Rotation paths and how fast each direction turns (degrees a step)
Each turn is a multiple of 5 degrees from 10 to 175, or 0.
Each row of a path follows its step; steps can be skipped.
path 1
step 2: [ -9  -4  -9 -16  13 -10  19  -8  24  27  -5  16 -16  35 -34 -27 -29  -6
   7   7  18 -11  -8  -5 -42  32  13  27 -24  -5   4   3  11 -18  22  -1
   0  -1   9 -11 -25  -2 -26  16  24   2  50  27   4  10   2  18  -5  17
 -43  19   9  20  14 -21 -19 -14   5 -53   3 -22   0]
step 3: [ 10   9 -26 -33   8  21 -15 -50 -10 -21  17  24 -19 -29   6   5 -10 -19
 -17   2  14  39  22 -10   8  14  -2  -9  34 -12  23   3  23  17  30  22
   2 -23   7   4  -9  -2  24  15   7  46   4  39  -3  11   0  -7  22  22
  15  -5  26  27  -3   5  10  -4  43 -30  13  -2  -4]
step 4: [  0  21  -2  -6   4  11   7  -1 -19  27 -17 -27   5  43  19  -9  -9  -4
   4 -34   3 -25   3 -18  -2 -12   3  -2   7   4  31  24  10  10  -5 -26
  14  20 -38  43  -2  31  23  13   0   9  23  19  14  -4  54 -15 -13  47
 -14  -2   8  20  18  44  -8  -5  30 -10  -2   9  12]
step 5: [  2  -9  18 -37 -32  -6 -27   9 -20  -2   8  25   5  -2  -2  31  -1  11
 -10   6 -38  20 -22 -19 -24  13  38   8   9   3  -9  19   4   7  26  10
 -23  25  -6 -10  -8  14   8  16  39 -13  31  11  46   4 -16 -45   4   5
   5 -18  27   7  49  30  14  12 -15   2   9   6   2]
step 6: [-27 -10 -22   8  33 -21  10  13 -25  31  41   0 -34 -13  -3 -16 -15  -8
  -1   8 -16  -3 -13 -19 -39   8   9  24  14 -13 -12  -7 -13 -14  -5  33
 -18  23 -32 -38 -13   6  12   7 -10  17  -1  22   2  24  47  14 -28  30
   0  -5  -1  45  -2  -2 -20   1 -24  -1  19  11  -8]
step 7: [ 22  11  31 -33   0   0  -7  -4 -12   9  16  55  15 -33  -8   7 -30 -22
 -17  -5  10   8  16   1 -18 -20  -8   1  10  26  -8 -17 -20  -8  22   4
   5 -14  17  16 -22   3   0  17 -20  15  23 -12  35 -11  42  34  -4  14
 -26  -2  28   8  30 -29 -16  37  33 -17  -4  12  -8]
step 10: [-21   8  -2 -25  -3 -10 -26  14   7  26 -20 -14 -49  30   8  41 -11 -33
  -8  -6   0  11   8 -22   1  34 -17  43  -2   8  -6  11   4  22   9   5
  16  10   2   2 -10  27  -3  30   1  20  14   4  17  19  -6  11 -24  50
 -33   3  17  44  -5  23   9 -19   3 -15  17 -20  -7]
step 12: [  5  33   0   2  23  14   6   1 -21  41  22 -18 -20   6 -13  -9 -41   8
  14 -15 -26  -6  -7  10 -25 -17  23  15  28  18  -9  18 -21  45 -10  36
 -14  24 -28  14 -29  29  12  22  10   0   6  -1  20  28  26  14   9   3
   9  -8  10  -3  41  -1  -9  -9  25  14 -35  -8  11]
step 13: [  5 -12   7 -44 -24 -11  21  16  -9 -16  -1  32  15  -3 -13  -5 -18  36
  -1  -9  15  -1   8  -6 -18  19 -13  13  40  -7 -27 -11 -29  26  41  15
 -16  20 -12 -14   0  -5  18 -10  12 -14  34   4   5  -3  28   8 -13 -27
 -32 -37   6  30  29   9 -14  13   5 -15  48   7   0]
[-7  6 -2  2  4  7 -3  9  3  3 -3 -4 -4 -1 -3 -9 -2  5 -3 -2 -3 -8  2 -6
  0 -9  3 -7  1 -2 -5 -1  3  2 -3 -2  2 -8  0  6 -4  0 -2 -6  1  0  7  3
  3 -3  0  4 -2  6 -3  6  6 -1  2 -5  9  7 -2  3 -3  5 -4]
140
[ 1  3  4 -7  5  3  1  4  3  0 -1 -1 -2 -2 -1 -1  7  5 -1  3  3  9  0 -3
 -1 -4  4 -4  0 -5 -1  3 -2  4 -1  2  7 -4  0 -4  4  5  2 -6  5 14 -4 -7
 -1 11 -3  9 -1  0  0 -4 -6  3  2 12 -1 -2 -4  1  5  0 -1]
155
[-9 -7  5  0 -6 -1  8  1  4  1 -5  6 -2  3  0 -1 -3  0  2 -5 -3 -3 -9 -6
 -4 11  7  1  3 -8 -4 -5 -3  2 -1  1  0  0 -7 -1 -2 -4 -3 -6  1 -3  0 -2
  1  1 -5  0  1 -1  6 -4 -5  4  7 -5  6 -5  2  1  5 -6 -7]
95
[-1 -2 -3  5 -1 -3  3 -2  2 -4 -3 -9  1 -1 -2  5 -1  0  3 -1 -1  2  1 -7
 -4  2  8  0 10  0  6 -2 -3  3  1 -2  6  2  0 -4  6 -8  4  2 -6  1  2  5
 -1 -1  8  4  6 -7 -3  2 11 -1 10  9 -2  5 -6  4 -4 -1  0]
45
[  2  -1   4  -1  -1   0  -6   4   1   8  -7  -5   7 -12   0  -3  -4   0
  -3  -7  -9   1   0  -1  -1   2   2   4  -3  -3   0   8  -6   4  -4   3
  -3   9   7  -2   8   0   3   3  -7  -2   2   3   1   4  -2  -7  -4   4
   6   2  -6   2  -3   4  -1   3  -1  -1  -3   3  -9]
60
[  0 -11  -9   1  -9   2  -4   4  -1  -7  -5   2  -1  -4  -1   1   3   4
   6  -8   2  -6   1   1   1  -3   0   0  -2   5   5  -2  -2  -5  -4  -2
  -2   3   5   0  -2   8   0   1   3   3  -5  -9   3  -7   0   3   5   9
  -8   1  -3   0   6   5  -6   0   2  -1   2  -3 -10]
115
